Each row is where one point has got to under a steady rotation. How many steps took it there?
The counts run from 0 to 167.
[ 25, -59,   1,  18,  22, -14,  -8,  13,  28,  24,  22,  24,  11,  10,   7,
  -3,  15,  -1,   3,  36, -30,  -5,   7,  -7,  -4,   7,   1,  -1,   8,   2,
  20,  22,   0, -12,  29,  21] -> 37
[ -2, -13,  -8,   3, -16,  33,  19, -16,  17,   2,  -5,  -8, -12,  31,   3,
   5,   1,  -1,  19,  43, -40,  44,  17,   5, -39,   0,  24,  12, -26, -11,
   5,  -9,  15,  17, -27,  35] -> 4
[  8, -52,  24, -15,  -1,   3, -28,   7,  29,  -9,  17,  14,  13,  16,  30,
  21, -11, -16,  -4,  -8,  -2,  34,   1,  -6,   1,   0,  20,  34,   9, -15,
  13,  36,  35, -10,  23, -10] -> 147
[-18,   1,   1,  33,   6,  30,  11, -35,   4,  37,  -5,  10, -28,  11,  14,
   3, -18, -34,  17,  31, -33,  15,  17, -16, -16,   0,  17,   7, -10, -11,
  -7, -21,  13,  -8, -18,  44] -> 113
[  2, -23,  11,  -4,  11,   1, -20, -27, -18,  33, -12,   5, -12,   2,  34,
  12,  21,  -2,  -6,  26,   0,  -2, -13, -74,  15,  15, -13, -17,   8, -18,
   1,   8,  -3, -24,  26,   6] -> 50
[-29,   9, -11,   3,   3,   4,  -7,  -5,  35,  -4, -12,   0, -16,  30,  14,
 -11, -25,   4,  18, -26,  26, -10, -16,  16,   5, -23,   5,  -1,  -4,   9,
  32,  10,  -8, -47,   1,  58] -> 92
[-44, -16,   8,  15,  15,  -1, -18,  23,  -9, -25, -31,  24,  39,  24,   0,
  -7,  -7, -20,  -5, -19,  19,  20, -12, -45,  11,   6,  13,  20,  24,  -5,
   6,  25,  15, -22,  23,   7] -> 52
[-11,   4, -42,  14, -13,  18,  24,  -9,  16,   1, -21,  -8, -14,  16, -14,
 -18,  11,  20,   8,  25,  -5,  35,  -5,  -5, -28,  -8,  -6, -18, -32,  10,
  26,   4,  -4,  -5,  14,  56] -> 95
[ -4,   3,  10,  23,  -3,  52,  10, -24, -22,  18,  -6, -14, -20,  31,  17,
  28,  -9, -58,  10,   1, -19,  -6,   5,   0,  -6,  -7,  19,  28, -22, -16,
  23,   6,  22,  -4, -21,  28] -> 112
[ 15, -41,  15, -26, -20,  14, -18, -13,  -1,   1,  -5,  -5,   4,  20,  33,
  36,  19,  -7,  -4,  22,  -8,  39,  -5, -43,  -3,   9,  11,  39,  -1, -29,
  -6,  21,  15,  11,   3, -18] -> 148
[ 11, -29,  20,   3,  22,   6, -25,  -7,  22,  20,  -2,  41,  22,   1,  22,
  -2,  14,   2,   6,   4, -14,   1, -13, -33,  -8,  24, -20,  10,   5, -11,
  16,  15,  -3, -26,  60,  19] -> 150
[ -1, -50,  12,  -4,  -6, -32, -24,  22,  22,   3,  -2,  20, -18,   6, -20,
  -2,   1, -14,  -3,  20, -42,   8,  14, -15,  -4,   1,  17,   6,  36,  10,
 -31,  36,  -2, -29,   6,  18] -> 137
[-18,  10, -20,  -7,  -3,  23, -17,  -6,  20,  18, -14,  14, -12,   3,   3,
 -23, -21, -10,  26,  19, -19,  -9,   3,   7, -33,  -8, -10,  12,  -6,  -3,
  -3,   4, -21, -39,  13,  66] -> 1
[  1,  -6,   6, -32, -11,   0, -30, -15,  22,  -6, -21,   9, -18,   9,  31,
  12,   1,   1,   0,  -7, -28,  -4, -11, -31, -12,  11,  40, -30, -12,  25,
 -12,  -8, -26, -44,  39,   7] -> 78
[-17, -23,  -7,  26,   4,  26,  -2, -24, -33,  47,  -4, -11, -28,  26,  -9,
  16,   0, -29,   0,  30,   9,  27,   9, -22,   2, -16,  -8,  12,  -2, -28,
  21,  33,  26,  -6, -17,  27] -> 22
[ -9, -46,  22,  21,  23,  -6, -29,   7,   6,  28,  -9,  26,  -3,  -2,  16,
 -11,  -2,  -6,   3,  16, -36,  -6,   4, -30, -14,   3,  -2,   8,  13, -14,
 -21,   8, -21, -44,  18,  23] -> 141
[-11,  -6,   6,  14,  17, -20, -19, -20,  41,  17,  11,  21, -28,  41,  -8,
  25,  -7, -19,  23,  12, -31,  21,   6,   4,   7,   0,  32, -36,  16,   6,
  -6,  26,  10, -21, -10,  21] -> 15
[ -7,  -2, -13, -10, -10,   3, -10,  -5,  27,   7,  -2,   1, -47,   2,  -2,
  12, -13, -18,  18,  21, -34,   2,  25,   7, -14,  -4,  44, -21,   0,  28,
 -13,  13,  -6, -26,  -9,  51] -> 105
[  4, -29,  18,   6,   9, -18, -32,   9,  16,   9,   5,  15,   5,  24, -16,
  -8,  -3, -23,  11,   3,   3, -11,  -5,   6,   8, -11, -12,  50,  12, -16,
   8,  53, -13, -11,  32,  46] -> 29
[  3, -18,  -6,  21, -22,  21,   4,  12,   3, -12,  -9, -14, -12,  35,  -9,
   9,  10, -47,   5, -12, -31,  15,   7,  27, -21, -21,  39,  16, -33,   1,
  21,  28,   4,   0, -12,  11] -> 107
[-26,  -9,  18,   8,  21, -10, -27,  -6,   7,   1, -32,  35,   5,   8,  14,
  -5,   1,  -7,  15,   4,   2,   6,  -6, -66,  12,  19,   9,   1,  28, -12,
 -23,   4, -13, -32,  35,  17] -> 51
[ -4, -21,  24, -36,  -6,   8, -18,  25,  13, -38,  -8, -10,  -2,  13,  32,
  14,   4,  15,  16, -14,  -8, -14,  -4, -29,  -2, -12,  41,  19,   3,   3,
  14,  -3, -27, -44, -13,   9] -> 70
[-10, -43,  20,   8,  19,   5, -32,  23,  -7,   9,  -4,  21,  22,   6,  11,
 -12, -22, -35,   1,   3,  -3,  -6,   2, -14,  -3, -11,   0,  36,  36, -13,
  -3,  36,   8, -43,  12,  16] -> 142
[ 18, -37, -10, -28, -26,  21,  18,  24,  -8, -37, -30, -15,   3,   9,  10,
   3,  38,  27, -11,  21, -12,  22,   1, -36, -25,   1,  17,  20, -23,   0,
   8,  13, -16,   0,   8,   2] -> 67
[  1,  -6,  34,   2, -10,  -4, -21, -30,  26,   4,   3,  -6, -13,  60,   3,
  18, -14, -33,  19,   1,   2,  -3, -17,   5,  17,  -9,   9,  32,  10, -29,
  19,  20,  15,   1, -14,  23] -> 120
[  1, -46,   7,  30,  -2,  -1,   1,  -9,   0,   7,  14, -19, -14,  34,  -4,
  18,  18, -16,  -8,  11,  -4,  41,   5,   1,  10, -18,   7,  24, -21, -25,
  17,  45,  25,  26,  -8,  11] -> 26
[-10,  -9,   2,  -9, -18, -19,   2,  -1,  51, -35,  -1, -18, -41,  46,  -5,
  11,   3,   8,  23,  -8, -13,   7,  -4,  26,   9, -22,  38,   4, -18,   8,
  12,  15,  -8, -12, -14,  44] -> 97
[-10, -43,  -8, -26,   9, -10,  -4,  28,  35, -33,  12,  -1,   0,   5,  23,
   2,  -8,  33,   8,  -8,  15,  18,  -3, -16,   2, -17,  19,   7,   7,  26,
  31,  23,  13, -36,  19,  19] -> 65
[  9,   0,  -1,  14,  18,   3, -19, -18,  23,  44,  11,   7,  -7,  41,   9,
  -3,  -7, -20,  32,  19, -25, -21, -12,  16, -16,  -4,   0, -17,  10,  -6,
  33,  11,   0, -43,  -3,  47] -> 10
[  0,  -7,  25, -34,  12, -19, -33,   5,  13, -33, -30,  12,   5,  28,  12,
   7,  20,  25,  19,  -7,  -3,  -3, -12, -53,  15,  10,  14,  -2,  18, -11,
   4,  25, -25, -32,  18,   4] -> 160
[ -9, -32,  18,   7,  37,   4, -26,   0,   8,   5,  15,  29,   5,   4,  30,
  18,  -6,  -7,  31,  21, -11,  -7,  17, -40,  16,   9,  23,   0,  39,   5,
  21,   9,  16, -36,   7,  26] -> 42
[ 12, -25, -26, -18, -23,  34,  12,  18,  -8,   1, -20, -22,   6,  21,  27,
   2,  16, -12, -16,  -7, -13,  38, -10, -10, -33,   2,  34,  -8, -31,   8,
  41,   1,  11, -27,   9, -25] -> 76
[-12,   1,   7, -20, -10,  10, -25,   9,  15, -19, -42,   8,  13,  25,  13,
  -5,   1, -23,   1, -44, -21, -10, -21,  -5, -10,   8,  43,   8, -10,   4,
   5,  -1, -29, -42,  23,  -3] -> 79
[ 11,   3,   5,  -6, -24,  28,   5, -20,  10, -11, -19,  -5,   2,  54,  -7,
  12,  28, -26,  28,  19, -48,   7,   2,  -4, -25,   9,  15,  18, -29, -21,
  10,  11, -10,  17, -24,  12] -> 8
[-10,  -7, -22,  23, -17,  44,  22,  16, -25,   2, -23, -25, -15,  24,  -7,
 -18,  -2, -24,  11,  16, -15,   3,   9,  13, -41, -28,  14,  14, -10,  -5,
  39,   3,   5, -23, -38,  32] -> 103
[-29,  12, -14, -11,  -7,  21,  -7, -19,  14,  22, -36,   4, -22,  10,  36,
 -16,  -9,   8,   2,   7,  -7,   6,  -7, -33,  -8,   8,  25, -16,  -3,   3,
  -8, -31, -18, -49,  16,  28] -> 82
[  3, -35,   5,  -2,  -4,   0, -10,   4,  -2, -38,  -9,  -2,  13,  33,   4,
  20,  18,  -7, -11, -26,  17,  37, -12, -37,  22,  -7,  12,  21, -13, -14,
  26,  46,  14,  -2,  38,  -6] -> 57
